One turning vector, and how many ticks it has turned
The counts run from 0 to 485.
[-30   9  12  16  35  -3  -1  20  26  32  -8 -18 -25   2  41  -5 -41  -9
 -25 -17 -20  17   1  -6   3   2 -30  -2  -2 -18   3  -7 -15   3  -4   0
 -11   1  10  -7  -3 -60  11  -2]	281
[  1  -8  14  11  22   5  -9  14  21  34 -12   3 -18 -24  26   6 -26  -5
 -40 -32 -13  38 -20   5  -7 -17 -33  22  10 -35 -18  22 -19 -21 -18 -11
   0  11 -14  12   5 -20 -25   5]	408
[-32  18  33  15  16  -5 -11 -19  35  23 -25 -17  -4  -3  23  11 -42 -18
 -15   4  -7   1  13  27 -17 -24  -5   3  -4 -14  -7 -20  -7 -24  23  -2
  -7  39 -15 -17  20 -42  17  -8]	263
[-16  18  18  23   3 -10  17 -12  27  20 -34  -4   5 -24   5  23 -24 -25
 -21  -4  13   5  -3  31 -21 -47 -38   6   1 -17   8   8 -11 -24  -4  -6
  -8  20 -45  20  15  -5   7 -19]	391
[-28   9   4  32  25   8  16   5  23  13   8 -19  -2 -21   9  14 -24 -28
 -15  18 -15  -2   1  17 -10 -22 -66  -8 -31 -12  18   0 -24  -6   1   5
  -6  16 -25   5   5 -40  20 -11]	379
[ -3 -11  18  19  -4   7   8   8  27  25 -17  -2   8 -39  15   2 -38  -4
 -34   3 -12  25  19  23 -15 -34 -31   3 -10 -22 -15   0 -20 -31   0   7
   6   1 -35  10  36 -14 -11  36]	42
[-22  -7 -10  10  20  18  17  16  16  14   2  22  -7  -6  11  22  -7  -6
 -33 -20   2  32 -21  11 -20 -26 -53   7   5  -7 -17  27 -36 -26 -35  -8
  -6   4 -20  13 -10 -14 -20 -18]	368
[-16  -2  25  20  -5  13  24   7  31  14 -11  20   4 -27  19   8 -21   7
 -23  -9  -2  31  20  19 -17 -52 -27   7 -12  -9 -19  16 -29 -45  -5  -9
   4  -5 -28  20  10 -11  -1  25]	91
[ -5 -24  -1  14  25  10  -7  20  18  40   2  -4  -4 -26  26   2 -27  -6
 -39 -13 -22  36 -16  12  -5 -14 -49   4  -3 -29 -26  13 -18 -15 -21  10
  -3  15 -19  14  20 -25 -32  24]	372
[-11 -14 -21  14  19   2   5  18  15  31  -7  11 -13   6  14   7 -33 -20
 -47 -27 -12  37 -16   2 -19  -6 -27   3  22 -14 -18  12 -22 -17 -28  -2
   0   3 -21 -13  23 -40 -35 -17]	154
[-33  13   8  23  28   8  26  20  20  17   8 -13 -15 -11  25   9 -20 -13
 -18  -7 -17  16  -2   1   3 -22 -66  -2 -28 -14  21   6 -25  -5 -13   6
 -10   8  -6  16 -18 -43  25 -10]	241
[-32  13  29  21   4  11  27   6  33  10  -3  -8   6 -24  23   4 -36   5
 -19   9  -6  17  29  21 -16 -42 -33  -6 -28 -15  -1  -1 -29 -25   6  -4
  -4  -3 -17  10  11 -28  29  24]	433
[-16   3  20  14  15   1   0  12  22  26  -6  10 -10  -5  41  11  -6 -20
 -11   3 -29  27 -12   6  12 -26 -55  10 -23  -2  11   5 -22 -37   0  11
   1  28   6  16  -9 -42  10  20]	451
[-33  10  28   6  25  12  13  13  29  19   9  11 -15 -16  36  12 -23  -3
 -19  -5  -7  25  -3   5  -5 -27 -45  11 -23  -8   3   7 -38 -23  -8 -15
  -1   7  10  17 -21 -40  24   9]	103
[-25  17  17  -8  24 -22  -4 -13  24  32 -26   2 -18  11  38  14 -44 -18
 -25 -17  16  25 -12   5 -30 -19 -11   4  25 -14  -7  -4 -28 -18  -5 -23
  -7   0   3 -14   5 -44   1 -28]	142
[-28   4  17  31   8  20   2   5  36  19   0  -5   1 -14  10  -5 -41 -12
 -33   3 -22   8  37  20 -15 -20 -10   5 -13 -13  -8  -9 -10 -31  18  -2
  -4  15 -27 -19  33 -57   2   3]	215
[-10   7  19   9  -2 -21  22   1  27  29 -41  19  -4 -15  27  20 -19  -7
 -24 -19  13  34  -4  12 -15 -50 -38  10   6 -17  -3  14 -21 -31 -12  -1
   4  -5 -20  28   7   1  -3   5]	181
[ -9  -3  14  26   0   7   7  12  24  24 -19  26  -9 -17  24  18   0 -18
 -21 -18 -16  25  -7  10   6 -40 -36  25  -2  -3  -3  23 -17 -51  -4   1
   6  28 -20  20  -3 -27  -8   7]	403
[-16   7  10  17  20 -11  -1   2  24  42 -37  -1 -24  -1  20   9 -27 -24
 -40 -44  -5  27 -13   3  -4 -22 -19  27  27 -26  -7  14   1 -24  -8 -12
 -13  14 -18   4  10 -32 -16 -24]	101
[-23  -6   6  20 -16   4  35  13  22  11 -16  20   5  -3  18  10 -23   1
 -18   2  -2  38  24  16 -12 -46 -38  -8  -7   0 -12   9 -27 -43  -9   8
   1 -18 -28  13  18 -14  -2  22]	434
[-33 -10 -18  22  13  19  24  28  16  15   9  23 -12  23  22   7 -19 -15
 -31 -10 -20  37   4  -6   0 -13 -36   0   1   5  -9  11 -33 -32 -19   7
  -1 -10 -11 -13   6 -52 -17  -8]	153
[-19  -2  -4  -2  -7  -6   9  -2  21  22 -35  37   3  18  27  20 -17 -16
 -12  -6   6  40  -4  15 -20 -39 -20   5  24   2 -21  14 -33 -57 -13   5
   6   5 -12  -1  14 -20 -24  -4]	399
[ -5 -22  -8  15  12  12   6  15  12  22   4  -5   8 -23  19  15 -15  -7
 -24  10 -24  30  -9  20  -9 -28 -61  -5 -14 -14 -14  10 -31 -29 -16  20
   3  18 -33  17  17 -12 -25  24]	247
[-42   6   9   5  18   3   3 -15  30  18 -14  -6  11  18  23   8 -46 -10
 -12  27  -9   5  18  30 -27 -17 -14 -20  -4   0 -14 -24 -21 -26  13   8
  -7  24  -9 -23  20 -48   9  -7]	388
[-32 -22 -23  19  21  30   1  16  16  21   3   4   7  18  13   7 -25  -7
 -27   3 -29  25   4  16  -9  -7 -27  -9   6  -3 -28  -2 -19 -33 -11  20
  -4  26 -21 -16  27 -47 -32  -3]	376
[-31 -13 -27   0  30   6   7   5  15  23 -12   3   8  23  14  18 -25  -9
 -21   7   0  27 -23  23 -32 -15 -47 -22  21 -10 -22  -4 -28 -15 -34  12
  -7  22 -20   0  18 -15 -30 -21]	159
[-24  12  22  28  -7   9  26   2  30   5  -3   9   1 -29  15  10 -29 -16
 -18  10  -9  18  28  15  -9 -43 -40  -1 -28   0   7   5 -36 -40  10  -2
   2  -3 -29   4   9 -38  22  16]	1
[-16 -18 -34   7   8   1   9  18   1  19  -9  18   1  23  26  15 -20 -17
 -27  -4 -19  46 -12   5 -12 -13 -44  -9  15   1 -18   5 -29 -31 -26  19
  -1   3 -15  -8  19 -31 -37  -1]	69
[-38  14  28  17  27   7   4  10  38  31 -10   1 -21   8  38  -2 -36  -1
 -29 -26 -21  19  16  -2   5 -16 -10  14  -5 -16  -4  -1 -14 -25  10  -9
 -10  13   8 -12  -3 -59  20  -2]	317
[-32  14  -9   0  29 -14  18   3   7  19 -10 -12  -3  10  29  20 -20 -17
  -3  19  -3  19 -19  12 -10 -27 -74 -25 -12  -1  10  -6 -30  -4 -20  21
  -4  12  -8  12  -2 -25   8 -16]	374
[-54  23  19   2  17   2  18 -18  30  10 -24  17  -2  27  25  22 -22  -4
  -1   4  12  11   7  22 -24 -36 -15  -1   5   6  -9 -10 -29 -33  -4 -11
  -9  23   0  -6  -8 -37  21 -28]	441
